In the rows, 128 means zero.
Which row each row swaps with, under one turn or mirror:
The rows were stretched afterwards, more along some directions than others.
j_153: [154 128 132 111 124 128 116 116 126 131 130 120 161  85 151  98]
j_462: [127 137 142 105 123 140 151 127 151 149 127  88 176 125 113 145]
j_420: [134 149 157 119 144 121 126 136 108 112 120 105 148 119 107  85]
j_899: [134 133 112 109 116 111 105 156 127 110 145 115 163 103 109 107]
j_37: [131 124 133 148 126 121 135 106 124 171 138 129 148 113 159 145]
j_895: [106 123 136 112 134 138 111 107 161 121 130 111 156 116 130 166]
j_46: [118 148 153  96 138 129 113 116 116 122 146 108 177 114 105 114]
j_723: [153 148 113 108 108 109 130 151 108 133 155 119 173 104 116  87]
j_716: [147 132 121 110 135  97 143 121 131 134 128 134 137 128 107 138]
j_308: [115 130 141 112 137 146 125 138 161 136 119 101 160 112 113 155]
j_920: [148 113 115 141 105 141 131 124 145 138 147 110 155 101 170 142]
j_17: [159 105 125 152 112 115 150 117 127 122 132 109 152 119 163 142]
j_69: [174  93 121 154 138 127 127 117 127 126 137 130 165 102 156 121]
j_848: [123 144 147 127 140 120 108  99 119 137 132 124 138 104 136 115]
j_646: [116 111 112 121 121 122  96 130 151 119 141 113 157 112 121 157]
j_243: [134 144 137 112 120 135 129 149 123 115 136  84 173 115 103  85]
j_643: [130 164 122 113 102 146 140 135 116 164 150 108 163 101 142 112]
j_836: [119 154 155 103 113 126 146 141 132 119 120  86 165 114 127 143]
j_436: [109 126 145 122 148 141 117 109 157 135 125 105 161 117 125 157]
j_671: [117 140 146 111 134 118 104 127 105 130 155 123 190 107 101 105]
j_943: [159 133 147 140 122 131 176 128 114 143 123 104 156 117 145 110]
j_2: [151 142 118 112 111 117 133 154 110 129 138 125 155 102 119  89]
j_691: [148 152 120  96 128 123 146 150 122 141 140 118 185 108 101 101]
j_217: [170 127 117 136 100 112 144 137 113 149 150 109 156 123 156 127]
j_653: [124 131 144 106 149 145 132 130 146 114 119 101 182 116 102 141]
j_411: [136 146 151 117 140 119 126 135 103 121 131 109 159 125  95  87]
j_870: [118 118 144 124 133 128 139 116 142 144 139 127 167 116 131 125]
j_969: [126 123 118 125 138 109 105 143 120 124 142 141 147 110 108 106]
j_368: [167 105 122 149 103 133 129 132 137 128 148 102 155 104 162 130]
j_566: [148 141 128 108 110 141 120 150 121 119 123 106 139 106 130  89]
j_629: [137 109 127 147 120 150 129 112 143 149 142 114 163 108 172 145]
j_64: [113 120 132 142 117 164 132 147 135 148 138  91 177 114 142 141]
j_685: [130 138 144 128 129 136 123 153 113 121 139  90 176 117 112  92]
j_170: [138 117 127 108 121 116 123 117 154 103 124 116 112 136 121 125]
j_251: [115 116 133 118 136 142 120 146 146 146 118 130 152 111 104 139]
j_786: [111 134 126 117 136 131 155 136 140 153 125 113 166 138 112 169]
j_731: [156 110 128 132 101 137 125 142 130 115 140 100 146 121 123 115]
j_838: [151 101 124 144 116 116 133 121 136 127 132 132 120 114 159 147]
j_76: [140 129 124 142 104 136 126 135 113 128 144 113 144 120 136  92]
j_927: [ 91 140 126 115 139 131 112 138 130 142 130 142 141 125  94 126]
j_761: [120 155 127 110  94 140 149 135 135 140 133  93 139 125 137 151]
j_700: [165 123 154 139 149 109 128 116 107  96 122 118 141 114 129  84]

j_251 is swapped with j_731
j_786 is swapped with j_17
j_836 is swapped with j_217

